In the rows, zero is written as 128.
The rows of Y fall into 3 groups, and each row is roughly a mix of its group's hidden directions.
Y (111 x 11):
[[175 121 137 159  75 140 127 139 142 147 151]
 [129 106 138 109 149 139  88 158 137  77 100]
 [132 102 155 143 180 128 134 144 154  95  97]
 [101 139 101  73 157 161 137 126 120 102 124]
 [123 136 144 139  72 172 127 153 129 159 112]
 [ 88 126 159 100 153 142 128 149 117 138 179]
 [147 128 131 155  96 141 141 155 141 152  69]
 [150  96 152 116 161 140 126 154 173 114  95]
 [152 132 164 114 139 122  85 158 120  87 101]
 [136 118 128 118 163  93 123 107 117  76 166]
 [125 113  77 110 142 135 113  77 154 147 117]
 [107 102 132 115 158 145 110 115 161  90  85]
 [118 173 150 101  98 143 132 132  97 139 171]
 [175 125 134 132 108 130  86 170 150 103 117]
 [135 105 107 116 168  79 138 105 115 101 156]
 [ 81  86 108 158 132 127 143 132 140 115  88]
 [131 119 135 114 128 142 158  94 132 165 187]
 [140 117 115 116 122 153 121 106 158  87  72]
 [126 113 150 128 166  99 141 116 113  76 162]
 [102 155 188  96 124 132 118 124 134 110 157]
 [120 134 118 113 182 110 135 109 114  91 170]
 [154 105 101 135 168 137 162 141 156 112  91]
 [158 160 140 100 147 129 121 173 134  83 120]
 [108 172 104 124  94 123 100  85 112 122 147]
 [111 134 177 120 140 123 117 166 132  74 123]
 [115 161 172  78 144 110 130 122 123 123 160]
 [141 118 136 113 131 147 125 112 155  81  70]
 [180 144 130 161 100 132 108 144 150 139  91]
 [122 132 125 116 178 101 129 103 116  83 163]
 [112 138 185 138 152 129 126 160 142  93 103]
 [ 86 127 122 127 128 120 113 134 113 166 188]
 [140 171 122 121  94 126 157 110 106 173 151]
 [111 134  70 119 128 120 151  96 117 161  98]
 [123 129 168  94  81 134 126 114 102 108 162]
 [ 96 151 163  79 146 133 120 105 143  96 133]
 [100  92  99 124 105 124 116 176 160 120 108]
 [ 94 156  98 122 109 114 123 107  91 162 160]
 [170 118 130 122 105 144 135 115 140  86  77]
 [151 126 157 184  91 106 129 134 134 154 147]
 [110 165 175  89 133 126 136 120 129 107 166]
 [109 150 181 146 126 122 149 148  97  89 134]
 [128 109 101  96 154 108 106  98 129 123 181]
 [132 124 185 151 146 115 136 130 117  78 150]
 [157 143 153 105 118 146 124  95 110 156 179]
 [121 154 186 106 149 114 140 131 125 102 166]
 [ 86 182 141 139 109 138 121 122 114 165 110]
 [132 130  86 127 122 141 131  89 124 188 145]
 [ 91 135  94  85 163 144 146 113 115 113 103]
 [107 108  70 145 163 148 148 123 154 113 129]
 [ 99 162 135  98 130 132  84  93 151 102 132]
 [113 119 176 129 116 167 139 170 119 112 160]
 [158 152 137 167  77 106 113 154 131 146 134]
 [130  99 139 130 186 129 128 142 166  99 103]
 [118 142 113 137 155  94 127  65 129 115 100]
 [123 137 199 144 123 144 122 158 124 116 154]
 [143 140 149 157  78 157 126 147 136 161  97]
 [152 105  75 159 141 131 153 145 132 153  98]
 [119 156 146 131 129 121  91 180 129  82 128]
 [120  80 122 146 138  99 105 153 161 120  90]
 [114 158 169 124 146 117 128 178 115  88 129]
 [ 92 137 119 155 146 115 140 147 103 176 164]
 [ 90 171 106 135  98 130 126 107 100 156 155]
 [167 126 152 121  99 146 124 119 144  86  83]
 [125 101 105 122 149 133 195 107 146 149 131]
 [118 121 108 122 148  98 107 156 140 107  67]
 [152  89 144 124 146 139 124 132 157  83  88]
 [133 107 180 165 159 140 166 132 127 114 139]
 [117 150  94  87 136 105 139 162 131 123  82]
 [164 141 159 127  97 160 153 139 148 106  91]
 [134 113  67 100  99 133 117 126 133 169 126]
 [121  91 194 142 119 128 142 162 132 132 131]
 [101 140 126 151 142 105 130 145 101 176 173]
 [ 96 143 124 138 138 124 131 143 123 158 197]
 [134  99 108 141 152 100 100 148 158 109  81]
 [125 110 121 117 162  94 125  85 121  90 163]
 [166  73 125 106 137 130 156 117 159 151 123]
 [ 93 148 127 126  87 127  80 106 108 154 145]
 [109 131 113  81 169 154 136 133 123  86 111]
 [132 153  73 152 149 114 160 103 146 150 134]
 [120 163 106 144  89 120 140 120  86 166 149]
 [117 137 154 114 154 128 128 188 131  83 120]
 [158 135 133 121 101 159 138 118 151  93  75]
 [ 96 154 178 104 146 120 144 124 116 109 167]
 [116 128 121 120 111 108 121 134  97 168 190]
 [131 159  84 142 146 142 144  89 131 104  90]
 [120 145 143 142  94 142 156 101 105 164 174]
 [125 130 136 141 128 146  82 153 120  73  96]
 [112 141 138 136  99 160 135 117 120 140 196]
 [104 173 126 147  89 122  98  97 101 130 148]
 [109 118  66  93 121 143 119 105 142 151 112]
 [100  99  95 173 141 138 155 109 157 135 151]
 [128 133 123 127  80 149 122 164 136 173  92]
 [176 162 151 144  93 103 114 158 126 140 134]
 [139 125 110 108 166 119 118 122 124  76 175]
 [139 131 183  97 124 137 130  96  87 144 142]
 [138 118  75 125 112 133 115  73 145 144 110]
 [123 127 182 125 123 112 112 181 136 100 112]
 [164 160 142 165 100 106 103 161 140 129 148]
 [151  86  92 158 134 112 102 134 122 149  90]
 [153 107 144 116 146 115  90 151 133  96  78]
 [114 180 142 119 137 125 149  96  93 147 162]
 [113 167 190 124 132 135 151 133 127 101 150]
 [103 170 160 127 116 107  84 100 111 116 146]
 [ 86 119 114  88 161 153 152  96 110 122 122]
 [136  86 149  94 120 158 137 168 144  96 123]
 [166 158  99 155 130 105 114  89 136 115  95]
 [162 142 129 166  78 111 104 157 142 143 137]
 [118 105  90 111 123 153 120  87 146 176 134]
 [112 136 187 134 167 143 124 147 138  95 143]
 [154 128 121 119 125 105 153  88 126 189 137]
 [130 124 161 114 167  93 109 148 124 118 177]]

Here is one row of each group, with its name. Which group are the others in?
[129 128  92 120 136 138 116  90 142 191 138] => (74)
[173 146 114 142 150 129 131 155 144  85  91] => (31)
[102 157 121 138 114 112 130 130  91 173 172] => (111)

[ 97 173 122 148  85 147 100  98 124 120 133] => (111)
[ 95 159 189 112 143 133 120 127 139 107 149] => (111)
[109 142 186 100  93 138 101 123 125 119 153] => (111)
[110 159 130  91 135 146 174 101  92 139 137] => (31)
[101 117 161 134  93 140  82 163 118 104 135] => (31)
[161 141 165 119 104 149 153 128 134  93  85] => (111)
[120 105  91 111  79  94 129  99 109 143 117] => (74)
[149 143 130  97 130 141  89 173 138  85 126] => (31)
[160 102  99 186 126 131 125 146 136 135  96] => (111)
[119 164 195 109 102 129 123 133 117 130 147] => (111)
[132 178 133  92 142 120 160 111 108 151 161] => (31)
